[[ 29  21 -32   4 -39  27 -37  11  33  41 -42 -32]
 [ 62 -25 -61 -48 -54  64  18 -58  12  -7 -58  54]
 [-13  36  -8  40 -14   3 -58  53  25  25 -11 -45]
 [ 46  -1 -39  -2 -67  42 -43 -14  16  33 -42 -17]
 [-44 -18  61 -12  57 -44  36 -17 -21 -24  63  15]]
->
[[-44 -18  61 -12  57 -44  36 -17 -21 -24  63  15]
 [ 46  -1 -39  -2 -67  42 -43 -14  16  33 -42 -17]
 [-13  36  -8  40 -14   3 -58  53  25  25 -11 -45]
 [ 62 -25 -61 -48 -54  64  18 -58  12  -7 -58  54]
 [ 29  21 -32   4 -39  27 -37  11  33  41 -42 -32]]

[[-56   7  20   1  48]
 [-19 -25  -6  35  16]
 [ 51  36  -4 -51 -55]
 [ 37 -39 -27  26 -31]
 [-53   5  30   2  46]
 [ -5  29  17 -23   3]
 [-25   1   0 -11  10]
 [-48 -32   5  47  48]
 [ 41 -35 -24  17 -48]
 [-18   7   6 -11  16]]
->
[[-18   7   6 -11  16]
 [ 41 -35 -24  17 -48]
 [-48 -32   5  47  48]
 [-25   1   0 -11  10]
 [ -5  29  17 -23   3]
 [-53   5  30   2  46]
 [ 37 -39 -27  26 -31]
 [ 51  36  -4 -51 -55]
 [-19 -25  -6  35  16]
 [-56   7  20   1  48]]

[[ 26 -21  59 -47]
 [ 20 -26  67 -51]
 [-62 -15  37 -25]
 [-63 -13  41 -21]]
->
[[-63 -13  41 -21]
 [-62 -15  37 -25]
 [ 20 -26  67 -51]
 [ 26 -21  59 -47]]

[[-19  -6  -2 -11  43 -48  48 -48 -41 -28]
 [ 35 -51  52  20 -36  36  12  25 -48  51]
 [-39  48 -21 -25  46 -23  51   0 -21 -15]
 [ 13 -45 -12 -23  39 -41  37  29   3  26]
 [ 50 -52  41 -12 -43 -14  16   3 -21 -49]
 [-10  -8  -1  41  -9  29  38  35 -51  54]
 [  6 -18  -3 -46 -14  53  40 -47 -14 -52]]
->
[[  6 -18  -3 -46 -14  53  40 -47 -14 -52]
 [-10  -8  -1  41  -9  29  38  35 -51  54]
 [ 50 -52  41 -12 -43 -14  16   3 -21 -49]
 [ 13 -45 -12 -23  39 -41  37  29   3  26]
 [-39  48 -21 -25  46 -23  51   0 -21 -15]
 [ 35 -51  52  20 -36  36  12  25 -48  51]
 [-19  -6  -2 -11  43 -48  48 -48 -41 -28]]

[[ -1  18   6 -10]
 [ -5  -8  -7   5]
 [ -1   0   0   2]
 [-28  38  25 -43]
 [-44  36  33 -59]
 [ -3  -9 -10   1]
 [-22  33  22 -25]
 [-17 -11 -44  17]
 [  0  -1  -2   1]
 [  2  -2  -2   3]]
->
[[  2  -2  -2   3]
 [  0  -1  -2   1]
 [-17 -11 -44  17]
 [-22  33  22 -25]
 [ -3  -9 -10   1]
 [-44  36  33 -59]
 [-28  38  25 -43]
 [ -1   0   0   2]
 [ -5  -8  -7   5]
 [ -1  18   6 -10]]

[[ -7  -3  19   5 -27  -2  -1  -9  -1  -4   0   7  -2   9   1]
 [ -2 -15 -27  52 -10  -1  -3   4   1  26  34 -15  32  25  19]
 [ -8  -4 -12   6   2 -16  -3   8  -7  -5   6  21  -7  -4 -12]
 [ 26  -8  26   6  35 -35  68 -29  41  29 -12  40  28  12   2]]
->
[[ 26  -8  26   6  35 -35  68 -29  41  29 -12  40  28  12   2]
 [ -8  -4 -12   6   2 -16  -3   8  -7  -5   6  21  -7  -4 -12]
 [ -2 -15 -27  52 -10  -1  -3   4   1  26  34 -15  32  25  19]
 [ -7  -3  19   5 -27  -2  -1  -9  -1  -4   0   7  -2   9   1]]

[[  5 -15   7  -9  16 -30   9  -9  -4   9 -17]
 [ 13 -13  17 -11  18 -34  21 -13  -5  20 -17]
 [ -1 -11   4  -8  14 -31   8 -13   0   5 -13]
 [ 32  -8  23 -42  -2 -27  32 -52 -11  35 -20]]
->
[[ 32  -8  23 -42  -2 -27  32 -52 -11  35 -20]
 [ -1 -11   4  -8  14 -31   8 -13   0   5 -13]
 [ 13 -13  17 -11  18 -34  21 -13  -5  20 -17]
 [  5 -15   7  -9  16 -30   9  -9  -4   9 -17]]

[[ 14  -3  -8  29  20 -30  23  33   9   9 -16  34]
 [-14  -2 -15  -3   6   1 -24   2  22  -2   6   0]
 [ -5  17  21   2  19  -5  -6  -7  -9   0 -23  20]
 [  0  26  -2  11 -18  -4  15   2 -12   8  -5  -8]
 [ 16  10  11  -4   0   0  -8 -23  -5 -18 -50  23]
 [-15  15  -6  19   1 -47  16  -6 -23  17 -40  -9]
 [  1   7  -4  -6  -9   6   8 -10 -10   0  -5 -11]
 [-34 -25  67  -8  -9  29  -7  -9 -25 -37 -26  59]]
->
[[-34 -25  67  -8  -9  29  -7  -9 -25 -37 -26  59]
 [  1   7  -4  -6  -9   6   8 -10 -10   0  -5 -11]
 [-15  15  -6  19   1 -47  16  -6 -23  17 -40  -9]
 [ 16  10  11  -4   0   0  -8 -23  -5 -18 -50  23]
 [  0  26  -2  11 -18  -4  15   2 -12   8  -5  -8]
 [ -5  17  21   2  19  -5  -6  -7  -9   0 -23  20]
 [-14  -2 -15  -3   6   1 -24   2  22  -2   6   0]
 [ 14  -3  -8  29  20 -30  23  33   9   9 -16  34]]

[[-37  23 -43 -11  -4 -38  47  42 -42]
 [-27  27   6 -54 -56 -27  41  40 -36]
 [ 58  27 -56 -21 -15  48 -21 -27  44]
 [ 30 -57  19  29  23  33   1   7  35]
 [-16  47 -34  28  40 -21 -40 -46 -18]
 [-28 -18 -28  55  66 -25  24  22 -21]
 [ 27 -22 -60   8  17  28  45  41  22]
 [-56 -12  48  49  44 -49 -28 -22 -42]]
->
[[-56 -12  48  49  44 -49 -28 -22 -42]
 [ 27 -22 -60   8  17  28  45  41  22]
 [-28 -18 -28  55  66 -25  24  22 -21]
 [-16  47 -34  28  40 -21 -40 -46 -18]
 [ 30 -57  19  29  23  33   1   7  35]
 [ 58  27 -56 -21 -15  48 -21 -27  44]
 [-27  27   6 -54 -56 -27  41  40 -36]
 [-37  23 -43 -11  -4 -38  47  42 -42]]
